In the data rows, the value 128 means zero.
Some points:
np.array([173., 139., 150., 98., 165., 132., 97., 68., 174., 155.,
          87., 145., 140., 96., 179., 161., 99., 147., 101., 142.,
          149., 129., 166., 124., 181., 117., 114., 144., 105., 157.,
          154., 171., 119.])
np.array([136., 95., 124., 92., 150., 135., 160., 125., 155., 116.,
          96., 115., 125., 124., 160., 116., 137., 141., 132., 167.,
          121., 120., 139., 180., 123., 151., 72., 140., 130., 119.,
          105., 111., 138.])
np.array([134., 134., 110., 135., 99., 118., 149., 140., 148., 118.,
          108., 142., 97., 78., 156., 131., 130., 147., 122., 184.,
          111., 122., 125., 134., 142., 123., 139., 133., 131., 66.,
          116., 125., 79.])
np.array([153., 126., 126., 109., 145., 102., 178., 140., 110., 97.,
          132., 101., 121., 115., 122., 169., 152., 146., 106., 153.,
          104., 122., 82., 149., 153., 139., 150., 147., 131., 115.,
          144., 95., 140.])
np.array([134., 135., 114., 91., 112., 87., 117., 136., 103., 155.,
          101., 131., 120., 107., 137., 74., 145., 126., 131., 134.,
          155., 123., 97., 91., 156., 123., 133., 123., 124., 110.,
          70., 129., 141.])
np.array([103., 144., 123., 125., 163., 106., 139., 160., 123., 125.,
          90., 95., 146., 125., 137., 115., 95., 127., 103., 119.,
          132., 145., 92., 90., 105., 110., 117., 113., 137., 126.,
          122., 134., 114.])
np.array([123., 167., 104., 162., 114., 142., 171., 141., 135., 137.,
          136., 142., 159., 108., 140., 113., 85., 142., 138., 86.,
          135., 124., 120., 138., 141., 110., 81., 52., 136., 120.,
          143., 141., 151.])
np.array([101., 108., 128., 141., 154., 127., 149., 155., 99., 140.,
          152., 152., 145., 89., 93., 68., 104., 95., 103., 143.,
          143., 132., 135., 120., 129., 144., 75., 126., 126., 119.,
          154., 126., 130.])
np.array([81., 137., 141., 103., 93., 96., 117., 137., 135., 140.,
          145., 127., 169., 137., 99., 94., 103., 111., 123., 131.,
          116., 137., 105., 132., 118., 99., 113., 139., 101., 103.,
          163., 106., 133.])
np.array([138., 150., 138., 83., 114., 123., 114., 138., 117., 122.,
          90., 114., 135., 158., 104., 138., 130., 119., 112., 99.,
          119., 83., 142., 123., 126., 118., 109., 104., 136., 70.,
          132., 75., 140.])
np.array([137., 155., 174., 144., 76., 124., 140., 152., 109., 129.,
          108., 101., 127., 125., 112., 144., 194., 150., 97., 126.,
          125., 85., 140., 90., 117., 115., 113., 125., 114., 165.,
          141., 110., 136.])
np.array([151., 164., 154., 141., 104., 91., 107., 129., 99., 105.,
          116., 141., 164., 157., 118., 113., 137., 155., 116., 142.,
          81., 108., 154., 130., 130., 143., 138., 155., 114., 112.,
          87., 144., 149.])
np.array([106., 172., 146., 114., 136., 124., 107., 151., 139., 122.,
          125., 176., 146., 124., 127., 99., 159., 129., 73., 111.,
          113., 140., 150., 169., 128., 111., 172., 109., 122., 156.,
          117., 111., 144.])
np.array([101., 129., 126., 154., 126., 92., 106., 159., 158., 89.,
          91., 152., 127., 133., 122., 114., 122., 124., 143., 109.,
          100., 139., 153., 114., 146., 137., 122., 109., 115., 153.,
          126., 117., 150.])
np.array([136., 116., 149., 173., 145., 135., 120., 141., 133., 147.,
          138., 97., 157., 112., 139., 145., 113., 142., 114., 128.,
          104., 181., 137., 97., 166., 182., 114., 123., 139., 110.,
          104., 110., 149.])
np.array([129., 145., 127., 112., 144., 125., 154., 161., 143., 146.,
          149., 122., 155., 124., 120., 160., 71., 89., 136., 149.,
          140., 95., 145., 101., 141., 165., 153., 104., 111., 148.,
          100., 115., 138.])
np.array([113., 144., 83., 144., 138., 130., 153., 147., 87., 168.,
          125., 136., 170., 95., 117., 163., 116., 118., 111., 131.,
          140., 143., 149., 133., 111., 133., 116., 129., 94., 129.,
          143., 124., 151.])
np.array([169., 100., 178., 131., 176., 142., 149., 148., 178., 172.,
          152., 141., 136., 192., 168., 113., 123., 181., 169., 115.,
          183., 150., 173., 124., 168., 137., 180., 149., 119., 143.,
          178., 179., 99.])
np.array([134., 122., 136., 92., 138., 120., 99., 113., 122., 146.,
          125., 110., 121., 123., 140., 115., 145., 147., 176., 172.,
          149., 179., 147., 182., 124., 166., 149., 87., 159., 176.,
          179., 101., 90.])
np.array([155., 162., 145., 105., 134., 153., 138., 120., 129., 129.,
          155., 145., 81., 133., 138., 112., 105., 124., 146., 142.,
          124., 164., 114., 159., 104., 143., 116., 158., 92., 158.,
          129., 86., 99.])
np.array([149., 90., 137., 138., 138., 106., 108., 100., 141., 118.,
          157., 110., 126., 115., 131., 131., 108., 164., 144., 111.,
          133., 113., 118., 155., 73., 98., 126., 122., 107., 144.,
          118., 126., 105.])
np.array([150., 92., 101., 111., 133., 155., 112., 132., 90., 79.,
          162., 140., 126., 135., 133., 128., 112., 126., 152., 126.,
          142., 157., 127., 110., 114., 78., 130., 108., 130., 128.,
          121., 106., 114.])
np.array([142., 130., 108., 147., 148., 166., 72., 131., 121., 138.,
          145., 154., 98., 168., 104., 167., 142., 131., 150., 152.,
          135., 128., 112., 129., 95., 88., 105., 112., 114., 132.,
          137., 148., 128.])
np.array([91., 151., 128., 110., 128., 160., 95., 103., 144., 110.,
          158., 131., 88., 125., 83., 148., 125., 142., 145., 151.,
          160., 143., 122., 135., 116., 132., 125., 151., 144., 124.,
          115., 153., 153.])
np.array([103., 119., 116., 69., 82., 163., 111., 110., 132., 105.,
          165., 165., 138., 136., 132., 154., 160., 139., 133., 130.,
          128., 151., 98., 106., 116., 155., 101., 135., 141., 143.,
          137., 174., 110.])
np.array([151., 103., 91., 142., 91., 118., 123., 112., 167., 150.,
          159., 129., 97., 143., 96., 111., 130., 146., 116., 134.,
          146., 97., 113., 123., 135., 141., 126., 122., 155., 131.,
          125., 134., 90.])
np.array([157., 137., 101., 171., 126., 151., 128., 113., 143., 122.,
          126., 84., 145., 126., 119., 114., 141., 88., 139., 144.,
          155., 120., 85., 135., 95., 140., 153., 159., 162., 123.,
          119., 138., 138.])
np.array([139., 103., 89., 137., 129., 134., 153., 61., 151., 123.,
          120., 118., 126., 127., 75., 113., 146., 115., 139., 119.,
          92., 121., 130., 73., 123., 92., 146., 144., 145., 136.,
          98., 138., 125.])
np.array([140., 102., 146., 152., 123., 159., 134., 143., 114., 132.,
          121., 101., 86., 111., 105., 144., 136., 102., 137., 80.,
          100., 124., 121., 157., 151., 84., 154., 174., 179., 147.,
          127., 153., 133.])
np.array([108., 120., 145., 165., 123., 125., 112., 134., 113., 143.,
          116., 164., 124., 145., 160., 129., 161., 99., 150., 93.,
          110., 90., 144., 107., 106., 130., 153., 174., 202., 142.,
          129., 117., 142.])
np.array([121., 108., 142., 123., 125., 141., 132., 115., 89., 109.,
          132., 112., 77., 126., 169., 90., 112., 117., 101., 88.,
          103., 108., 142., 115., 112., 148., 166., 133., 145., 132.,
          130., 153., 172.])
np.array([90., 93., 144., 162., 129., 120., 143., 97., 115., 114.,
          87., 161., 116., 152., 138., 162., 139., 93., 143., 111.,
          152., 145., 106., 146., 138., 142., 146., 109., 82., 120.,
          108., 128., 136.])
np.array([78., 132., 100., 149., 121., 123., 136., 113., 107., 126.,
          156., 69., 136., 158., 152., 178., 148., 103., 122., 99.,
          124., 107., 140., 152., 139., 132., 117., 113., 80., 66.,
          154., 148., 89.])
There is one direction along which these points spread out most. Take the direction at right angles to it along which they spread out most. Go by this last direction. How many in every 100 of the points above lie lower along it than each point below? Answers are rounded to whole numbers. More than half of the points above lie lower than the first one.
np.array([91., 151., 128., 110., 128., 160., 95., 103., 144., 110.,
          158., 131., 88., 125., 83., 148., 125., 142., 145., 151.,
          160., 143., 122., 135., 116., 132., 125., 151., 144., 124.,
          115., 153., 153.]) 15
np.array([78., 132., 100., 149., 121., 123., 136., 113., 107., 126.,
          156., 69., 136., 158., 152., 178., 148., 103., 122., 99.,
          124., 107., 140., 152., 139., 132., 117., 113., 80., 66.,
          154., 148., 89.]) 58
np.array([101., 129., 126., 154., 126., 92., 106., 159., 158., 89.,
          91., 152., 127., 133., 122., 114., 122., 124., 143., 109.,
          100., 139., 153., 114., 146., 137., 122., 109., 115., 153.,
          126., 117., 150.]) 61
np.array([151., 103., 91., 142., 91., 118., 123., 112., 167., 150.,
          159., 129., 97., 143., 96., 111., 130., 146., 116., 134.,
          146., 97., 113., 123., 135., 141., 126., 122., 155., 131.,
          125., 134., 90.]) 21
np.array([123., 167., 104., 162., 114., 142., 171., 141., 135., 137.,
          136., 142., 159., 108., 140., 113., 85., 142., 138., 86.,
          135., 124., 120., 138., 141., 110., 81., 52., 136., 120.,
          143., 141., 151.]) 97
np.array([108., 120., 145., 165., 123., 125., 112., 134., 113., 143.,
          116., 164., 124., 145., 160., 129., 161., 99., 150., 93.,
          110., 90., 144., 107., 106., 130., 153., 174., 202., 142.,
          129., 117., 142.]) 6
np.array([103., 119., 116., 69., 82., 163., 111., 110., 132., 105.,
          165., 165., 138., 136., 132., 154., 160., 139., 133., 130.,
          128., 151., 98., 106., 116., 155., 101., 135., 141., 143.,
          137., 174., 110.]) 24
np.array([153., 126., 126., 109., 145., 102., 178., 140., 110., 97.,
          132., 101., 121., 115., 122., 169., 152., 146., 106., 153.,
          104., 122., 82., 149., 153., 139., 150., 147., 131., 115.,
          144., 95., 140.]) 42
np.array([101., 108., 128., 141., 154., 127., 149., 155., 99., 140.,
          152., 152., 145., 89., 93., 68., 104., 95., 103., 143.,
          143., 132., 135., 120., 129., 144., 75., 126., 126., 119.,
          154., 126., 130.]) 85
